The same turns and mirrors carry the whole set onto itself, and each row onto the other rows of its family. Which rows share a family with each named row? Give them in list order.
These 40 rows form 5 families of 8 rows each.
k711: [-2.87 -1.81  1.08  0.23 -1.82 -0.89 -0.23  2.53 -3.69  0.27]
k756: [-1.94  3.36  1.83  0.69 -1.83  1.21  1.49  3.54 -1.77  1.68]
k64: [-4.58  1.17 -0.70  1.45 -2.62 -0.10 -0.83  1.10 -0.55 -0.75]
k849: [-2.58 -1.76  0.25 -0.67  0.20  0.32 -0.08  1.78 -4.44  0.51]
k20: [ 0.07 -0.30  5.02  1.46  0.39  1.59  1.91 -1.80 -1.66  0.22]
k30: [-0.25 -0.12  3.61  0.23 -1.25  0.32  1.06 -1.28 -4.07  0.91]
k385: [-0.67 -0.93 -0.60 -2.31 -0.44  0.99 -1.36  1.02 -3.49 -0.32]
k265: [ 0.61  0.51  1.66  2.14  2.07 -1.64  3.05 -0.89  3.64 -0.82]
k308: [-2.96  0.51 -1.83  0.42 -1.44 -3.00 -0.17  0.62  0.60 -2.48]
k177: [-2.81  1.56 -0.65  1.40 -1.75 -1.46 -1.43  0.09  1.45 -2.89]
k427: [-0.59  1.54  2.07  2.66 -0.51  0.21  2.50  2.49 -3.79  2.14]
k950: [-2.15  2.13  0.01 -0.83 -2.83  0.38 -1.67 -0.23  0.69 -2.28]
k890: [ 0.43 -1.51  1.02  0.21  2.78  0.19  0.75 -2.09  3.02 -1.16]
k678: [-0.90  1.45  4.39 -0.42 -0.81  2.90  1.09 -1.46 -1.23  0.55]
k549: [ 0.67  1.27  4.20  1.27  0.16 -0.33  2.50 -0.69  3.08  1.75]
k822: [ 1.35 -1.38  2.93  0.09  2.05  0.54  3.34  1.71 -1.50  2.75]
k765: [ 2.19  0.49  1.60  0.63  3.32  1.64  2.30  2.50 -0.65  2.17]
k589: [-1.56  0.41 -2.78  0.11 -0.15 -2.49  0.13  3.57  1.54 -0.43]
k898: [ 1.09  1.86  2.04  2.21  0.11 -1.28  2.10  0.02  4.33 -0.79]
k227: [ 0.89 -1.55  0.47  1.77  1.61 -1.02  1.97 -1.09  3.67 -1.66]
k241: [ 0.63 -1.79  4.54  1.95  1.60  0.47  3.07  1.06 -0.75  1.88]
k116: [0.72 3.56 2.20 2.20 0.90 0.98 1.86 1.21 3.47 0.25]
k247: [-1.96 -1.11 -2.57  0.70 -0.17 -0.66 -1.06  1.86 -3.18 -0.68]
k668: [ 3.23 -0.96  2.29  0.55  2.70 -0.84  2.27 -0.09  0.43  1.86]
k618: [-0.65 -1.30 -0.38 -0.63  0.47 -1.16 -1.06 -1.40  3.74 -1.02]
k40: [-1.90  1.62  1.16  1.29 -2.53 -1.01  1.20  3.81 -3.17  1.03]
k115: [-0.38 -1.29  4.49  1.63  0.06  1.21  3.76 -0.36 -1.69  1.23]
k999: [-1.08  0.37 -1.89  1.80  1.22 -1.31  0.48  2.30  4.00  0.20]
k947: [ 0.34  1.84  3.03  0.06  0.94 -1.28  0.14  1.15  4.63 -0.71]
k232: [-1.26 -0.63 -0.36 -0.02 -0.22  1.83  1.80  1.76 -4.70 -0.95]
k39: [-1.78  2.50 -0.38  0.98 -1.37  0.07  2.38  3.00 -3.69 -0.86]
k204: [-1.85  0.04 -1.73  0.79  0.10 -3.70 -0.90  2.07  1.54 -1.76]
k395: [ 1.12  1.55  4.45 -0.47  1.31  0.33  2.51 -1.66 -1.76 -0.43]
k85: [ 1.66  0.73  3.72 -1.01  2.47 -0.51  2.31  1.50 -2.58  1.44]
k908: [ 0.96  1.20 -2.83  0.29  1.30 -0.78 -0.49  3.76  1.22 -0.62]
k636: [ 2.01 -0.79 -0.23 -0.80  2.29  0.79 -0.92 -1.22  1.85 -1.80]
k896: [-2.03 -0.37 -1.85  0.63 -0.63  0.24 -0.61  4.55  1.70 -1.22]
k6: [ 0.90 -1.31  3.06 -0.79  2.16  0.49 -0.43 -0.11  3.60 -0.77]
k554: [-3.24  0.30  2.23  0.63 -1.36 -1.50  0.84  2.71 -3.82  1.17]
k606: [-2.57  0.46 -1.06  1.19 -1.79  1.11 -0.41  1.40  2.52 -3.05]

Which other rows belong to the same family as k247? k64, k30, k427, k549, k668, k618, k999
Which other rows belong to the same family as k115? k711, k265, k308, k227, k241, k204, k554
Which other rows belong to the same family as k849? k20, k177, k890, k822, k589, k898, k40

The same turns and mirrors carry the whole set onto itself, and each row onto the other rows of its family. Which rows share a family with each named row? Give them in list order.
These 32 rows form 4 families of 8 rows each.
k722: [-1.44  0.95  1.96  0.28  0.79 -2.01  0.47 -5.35 -1.29 -4.05  0.27  1.35
 -0.29 -1.79  1.97  0.92  4.42 -1.32]
k965: [ 0.04  2.89  1.89 -0.24  2.07 -1.58 -0.35 -7.16 -1.83 -2.96  0.80  1.75
 -0.53 -1.65  0.36 -0.16  2.41 -2.86]
k723: [-1.43 -1.10  0.86 -0.25  0.59 -0.88 -2.27  0.41  2.26 -0.56 -2.01 -1.86
  0.70  1.03 -2.06 -3.10  2.28  4.15]
k413: [ 0.10 -1.31 -0.56 -0.95  0.95 -4.59  2.23 -1.64  0.95  1.36  0.15 -2.21
  0.81 -2.13 -0.19 -5.79 -0.15 -1.09]
k307: [ 2.07 -1.03  2.71  0.34  1.50 -1.27 -0.48 -0.34  2.02  0.46 -0.19 -2.91
  2.08 -0.31 -1.53 -4.95  0.26  1.94]
k99: [-0.52  1.25  0.08 -1.70 -0.15 -1.68 -4.92 -2.53  1.09 -2.43  0.85 -3.02
  1.37  0.48 -1.89 -6.22  1.18  2.91]
k902: [ 1.32  5.23  0.28 -1.89 -0.21 -3.15  2.15 -4.44  0.11 -2.40  0.04 -1.33
 -1.39  0.87 -0.21  2.48  1.33  0.22]
k767: [-0.22  2.67  2.11 -0.85  1.33 -1.58  2.53 -4.55 -1.09 -3.33  0.08  0.49
 -0.35 -2.22  1.52  0.96  3.56 -1.84]
k640: [-1.41  3.70  0.77 -1.20  1.84 -1.06 -0.25 -6.19 -1.56 -3.20 -0.52  1.91
 -1.36 -1.15 -0.22  1.04  3.23 -1.60]
k292: [ 3.39  0.30  1.51  0.46  1.25 -4.35 -3.80 -7.07  0.56 -0.06 -0.64  1.55
 -0.21  0.91  1.56 -0.34  0.65  0.47]
k381: [-2.75  2.06 -2.59 -2.46  0.45 -2.24  1.61 -1.19  1.42 -2.52 -0.23 -2.19
  0.25  1.06 -3.79 -3.85  0.35  2.43]
k790: [-0.44  1.32  1.48 -0.07 -0.24 -2.75 -2.54 -0.77  1.23 -2.69  1.35 -4.32
  1.25 -1.05 -0.35 -6.42 -0.35  2.31]
k914: [-0.88 -1.93 -0.07  0.92  0.25 -3.80 -0.97 -3.99  0.82 -2.64  2.75 -1.56
  2.33  0.45 -2.22 -6.54 -0.46  0.32]
k215: [ 0.55  3.35 -0.08 -2.39 -0.38 -2.27 -0.14 -4.06 -2.52  0.49 -2.69  0.61
 -0.56 -0.71 -1.05  1.15  4.88 -1.36]
k995: [ 2.42  4.17 -0.43 -2.45  1.58 -3.07 -0.96 -4.44  1.03  0.15 -3.06  0.73
 -1.88  1.22  0.18  1.67  0.91  1.91]
k584: [ 3.36  3.26  2.29  0.23  0.01 -4.00  1.02 -6.41 -0.30 -2.17  2.35 -1.21
  0.12  0.14  0.70  0.41  0.31 -1.67]
k210: [-0.05  2.62  0.86 -0.76  2.45 -0.48 -1.64 -0.40  1.52  0.84 -1.89 -2.15
 -0.41  0.42 -3.80 -4.09 -1.21  2.27]
k319: [-1.49  2.81 -0.47 -0.56 -1.30 -3.63 -1.48 -5.37 -0.05 -3.56 -0.20  0.25
 -1.72  1.95 -0.01  2.94  3.07  1.39]
k913: [ 0.64  3.06  0.10 -2.86  0.35 -1.28 -2.92 -1.81  1.29 -1.80  0.63 -3.82
  1.25  0.10 -2.40 -6.29  0.34  2.51]
k751: [ 1.95  0.63  1.77 -0.04 -0.39 -3.29 -1.82 -6.06 -3.08  0.52 -0.43  1.04
  0.96 -1.15  0.02 -0.58  4.17 -2.87]
k688: [-2.20  1.31  1.11  1.61 -1.22 -4.11 -1.69 -3.49 -3.02 -0.68 -2.16  0.87
 -1.33 -1.38  0.74  1.00  3.70 -1.55]
k341: [-0.29  0.25  0.60  0.88 -0.03 -4.69 -2.06 -3.51  1.18 -1.64 -2.61  0.98
 -1.62  0.87  2.91  2.05  1.92  2.78]
k38: [-1.35  1.59 -3.23 -3.75  1.58 -3.07  0.58 -2.33  0.77  1.69 -1.86 -1.10
 -0.75 -0.52 -2.99 -4.65  0.32 -0.02]
k473: [-4.06 -1.27 -2.20 -0.31 -0.52 -3.12 -1.90 -3.02  1.03 -3.35  0.59 -0.83
  0.83  1.67 -2.97 -4.59  1.35  2.57]
k857: [ 0.92  3.36  2.26  0.71 -0.14 -3.93  1.48 -3.15 -2.93  0.45 -1.39 -0.58
 -0.61 -2.59  0.57  0.11  1.75 -3.09]
k665: [-1.97  2.12  0.32 -1.03 -0.48 -2.35 -2.55  0.13  1.37 -3.08 -0.04 -4.12
  0.42 -0.34 -0.88 -5.21  0.52  3.37]
k92: [ 3.87  2.06  2.37  0.30  1.24 -4.64  1.30 -3.54  1.07 -0.13 -1.19 -0.77
 -0.55 -0.62  2.88  0.55 -0.56  0.49]
k552: [-4.11 -2.24 -2.68 -1.19 -0.27 -4.47 -0.53 -1.15  1.06  0.05 -1.68 -0.82
 -0.56 -0.55 -0.56 -3.81  2.38  1.34]
k400: [-0.58 -0.77  1.78  1.67  1.81 -1.60 -4.97 -2.27  1.26  0.02 -0.53 -0.92
  0.42  0.66 -2.76 -5.18 -0.48  1.99]
k467: [ 0.59  0.44  1.63  1.55 -1.07 -4.63 -2.41 -7.18 -0.41 -3.34  2.09  0.28
 -0.11  1.10  1.21  0.98  2.13 -0.42]
k662: [ 0.42  1.46 -0.57 -1.40  1.07 -2.84  2.50 -2.52  1.09 -1.49  1.82 -2.82
  1.85 -0.07 -3.18 -5.93 -1.54  0.28]
k846: [-1.31 -2.32 -1.79 -0.65  1.06 -4.31 -2.92 -4.80  0.30  1.21  0.19  0.13
  0.43 -0.39 -1.73 -6.32  0.56 -0.89]

Which other rows belong to the same family as k92? k413, k292, k995, k341, k38, k552, k846
Which other rows belong to the same family as k99? k722, k965, k767, k640, k790, k913, k665
Which other rows belong to the same family as k751? k723, k307, k215, k210, k688, k857, k400
Which other rows belong to the same family as k584? k902, k381, k914, k319, k473, k467, k662

The same turns and mirrors carry the whole set onto itself, and each row onto the other rows of its family. Which rows share a family with each named row? Give them in list order.
These 28 rows form 7 families of 4 rows each.
k692: [ 0.04  0.39 -2.18  2.75 -4.99  0.94  0.99  1.20  1.15  3.51  2.21 -2.56
  0.66  0.48 -2.74 -0.40  0.98  0.11 -1.63  3.99  4.38  1.14 -1.34  3.35
  2.01 -3.93 -2.90]
k444: [ 0.05  2.58  1.15 -0.66  0.81 -3.97  0.10  1.78  2.11 -2.84  0.66  0.58
  0.86 -2.69  2.16 -1.05 -1.44 -0.06 -1.50  1.64  2.14  0.32  2.69 -1.15
 -0.79  0.66 -3.79]
k691: [-2.23 -0.01 -2.31  1.31 -0.82 -1.59  1.53 -0.87  2.84 -0.49  3.94  5.04
  0.78 -1.47  1.22 -1.58 -0.59 -0.77 -1.81  3.23  0.70  3.44  0.53 -3.63
 -1.43 -3.53  1.81]
k190: [-1.76 -0.95 -2.39  1.85  1.07  0.55  0.27 -1.15  1.76 -0.48  4.55  3.66
  3.70 -1.97 -1.90 -2.34 -2.06  1.28  0.17  3.70  1.99  1.21  0.99 -2.72
 -0.92 -3.74  0.88]
k967: [ 0.54  3.67  1.66 -0.30 -2.10 -2.47  0.48 -0.38  0.86 -3.86 -0.74  0.30
  1.86 -2.63  0.89  0.73 -0.89  0.18 -2.27  0.61  2.01  0.26  2.44 -2.37
  0.16 -2.74 -3.75]
k892: [-0.76  0.02 -1.53  2.27 -4.00 -0.61  0.49  2.46  0.79  2.82  1.58 -1.81
  0.38 -0.07 -3.69 -0.43 -0.21  0.08 -0.66  4.20  3.63 -2.34 -2.61  2.80
  2.76 -4.75 -1.80]
k978: [-2.09 -1.19 -3.08  1.97 -0.48 -1.37  0.13 -2.44  0.63  0.11  2.32  4.06
  3.73 -0.78  1.41 -2.27  1.03  1.46  0.03  3.33  3.23  3.21 -0.73 -3.29
 -1.35 -3.53  1.89]
k983: [-1.33 -0.86 -1.09  2.90 -0.43 -1.34  0.33 -2.56  1.29 -0.05  1.79  5.56
  3.93 -1.18 -0.44 -2.24 -1.35 -0.04 -1.06  4.07  1.59  1.58 -0.58 -4.48
 -1.84 -3.93 -0.28]
k320: [ 0.51  0.91 -1.59 -0.28 -0.96 -2.57 -2.08  1.25 -0.15 -0.16  2.71 -0.91
 -0.45  4.64 -0.12  0.34  1.57  1.10 -1.02  2.07 -0.25 -0.70 -4.77  2.60
 -2.73 -0.02 -0.58]
k696: [-0.40 -0.13 -1.09 -3.40 -3.19 -1.73  0.09  0.77  2.44 -1.04  2.06 -1.48
 -0.61  4.85  0.07  1.68  2.18  1.42 -0.19  3.07  0.34 -0.43 -5.33  0.21
 -2.19 -1.30 -1.97]
k517: [ 0.21  2.48 -1.68 -0.59 -4.42  0.05  0.89  1.58  1.21  3.03 -0.22 -1.60
  1.45  1.13 -3.23 -0.29 -0.30 -0.51 -1.93  5.02  3.97  1.06 -2.19  3.25
  2.02 -5.00 -3.85]
k310: [-1.19  1.19 -2.82  2.57 -4.16  2.14  0.32  0.55  2.45  3.65  1.73 -3.72
  0.89  0.99 -1.03 -1.90  0.83 -0.30 -3.27  4.45  2.74  0.23 -3.04  2.22
  1.68 -2.77 -1.95]
k202: [-2.67 -2.04 -2.99  2.03 -0.07 -1.30  0.49 -1.31  2.70  0.15  2.42  4.54
  2.80 -1.69 -1.11 -2.59 -0.47  0.36  0.51  2.62  1.70  3.47 -0.42 -3.19
 -1.66 -3.14  1.26]
k540: [ 0.19 -0.03 -1.61 -1.81 -2.12 -0.78 -1.46  0.47  1.70 -1.84  1.20  0.61
 -0.54  5.02 -0.08  0.98  0.48  0.90 -0.89  0.95 -0.27  0.83 -5.65  1.83
 -2.34  0.54 -1.52]
k848: [ 1.47  1.64  0.80 -0.80 -0.28 -3.55  0.39  0.16  2.17 -2.73 -2.55  2.06
  1.98 -2.87  1.67 -1.46 -0.27 -0.40 -2.84  2.36  2.23  0.17  2.15 -2.22
  0.37 -2.47 -4.46]
k646: [-0.61  3.07 -1.78  0.96 -3.45  0.41 -0.33  2.74  0.93  3.31  3.84 -2.56
 -2.48  1.60 -2.21 -0.73 -0.11  1.32 -0.07  3.40  2.56  0.02 -0.95  1.19
  2.29 -2.89 -3.96]
k579: [-2.01 -0.59 -1.39  2.97  0.90 -0.53  0.18 -2.88  1.22  0.76  1.61  3.09
  4.08 -1.83 -1.17 -0.45 -0.26  0.36 -0.72  1.17  0.24  2.98 -0.65 -3.67
 -0.79 -3.53  1.11]
k980: [ 0.51  1.54 -0.20 -0.20 -1.97 -2.34  0.10  0.11  1.89 -4.19 -0.73  0.64
  0.37 -3.35  1.79 -0.92 -1.53 -0.08 -1.76  2.26  2.36 -0.69  2.94 -1.50
  0.36 -0.44 -5.60]
k182: [-0.48  1.86 -1.75  1.17 -2.92  1.32  1.23  2.45 -0.81  2.10  3.12 -2.42
  1.00  1.03 -3.23 -1.92  1.03  0.63 -1.41  3.83  2.72 -0.31 -2.75  3.74
  2.02 -4.06 -3.11]
k96: [-1.92  0.32 -2.75 -1.11 -0.18  0.00 -0.63  0.49  0.84 -1.29  2.49 -0.67
 -0.40  5.58 -1.40  0.13  1.97  1.03 -1.95  2.90  0.86  0.35 -2.56  2.70
 -1.08  1.15  1.37]
k585: [ 1.24  1.74  0.32 -1.20 -1.04 -1.39  2.42 -0.79  2.90 -2.71 -2.00  1.32
  0.24 -0.67  2.25 -1.49 -2.23 -1.29 -2.70  1.65  3.90 -0.40  1.10 -4.04
 -1.86 -1.43 -3.28]
k468: [ 0.46 -0.38 -1.26 -2.19 -1.12 -2.07 -1.30  1.37  0.73 -1.05  1.68  1.28
 -0.48  5.60  2.04 -0.63  1.49  0.01 -0.52  0.69  1.75 -0.22 -5.44  1.53
 -0.81  0.26 -0.67]
k221: [-1.20  0.58 -0.87  0.06 -1.32 -2.42 -0.45  1.79  1.47 -1.66  0.50  0.77
 -0.95  3.83 -0.07  0.69 -0.53  0.87 -1.75  2.24 -0.37 -1.15 -6.51  2.48
 -1.56  0.29  0.17]
k36: [ 0.72  2.75 -1.09 -1.36 -1.46 -2.43  0.53 -0.83  0.60 -2.96 -0.74  0.36
  1.55 -2.11  3.13 -2.03 -0.95 -0.36 -1.06  1.38  2.17 -0.15  1.51 -2.28
  2.09 -1.37 -6.16]
k339: [ 0.25 -1.01 -1.26 -0.37 -1.26 -0.59 -2.20 -0.73  0.16  0.66  0.04  0.42
 -0.58  5.00  0.15  1.73 -0.24  0.29 -2.03  3.32  0.58  0.75 -5.70  0.98
 -3.51 -0.28 -0.78]
k22: [ 0.40  1.21 -3.10  3.05 -4.06  0.40  1.15  0.67  0.57  2.52  3.46 -0.80
  1.16  0.86 -0.77 -1.08  0.61  1.02 -1.51  5.08  4.55 -0.31 -2.27  3.20
  3.93 -3.78 -3.19]
k403: [ 0.00  1.69 -0.34 -0.37  0.45 -1.29 -0.75 -1.20  3.26 -3.43  0.41  1.37
  0.04 -3.24  0.43 -0.71  0.88 -1.76 -1.51  2.44  3.23 -1.24  2.60 -2.72
  1.67 -1.17 -5.04]
k755: [-0.84 -0.23 -3.00  1.25 -1.16 -0.28  0.75 -1.49  3.83  2.08  0.59  4.95
  4.60 -2.63 -0.30  0.22  0.09  0.68 -0.52  5.32  1.76  1.55  0.23 -3.97
 -0.49 -2.45 -0.40]

Which other rows belong to the same family as k182? k983, k320, k848
Which other rows belong to the same family as k579? k967, k892, k221
Which other rows belong to the same family as k36? k978, k468, k22
Which other rows belong to the same family as k980? k692, k202, k540
Which other rows belong to the same family as k96? k646, k585, k755

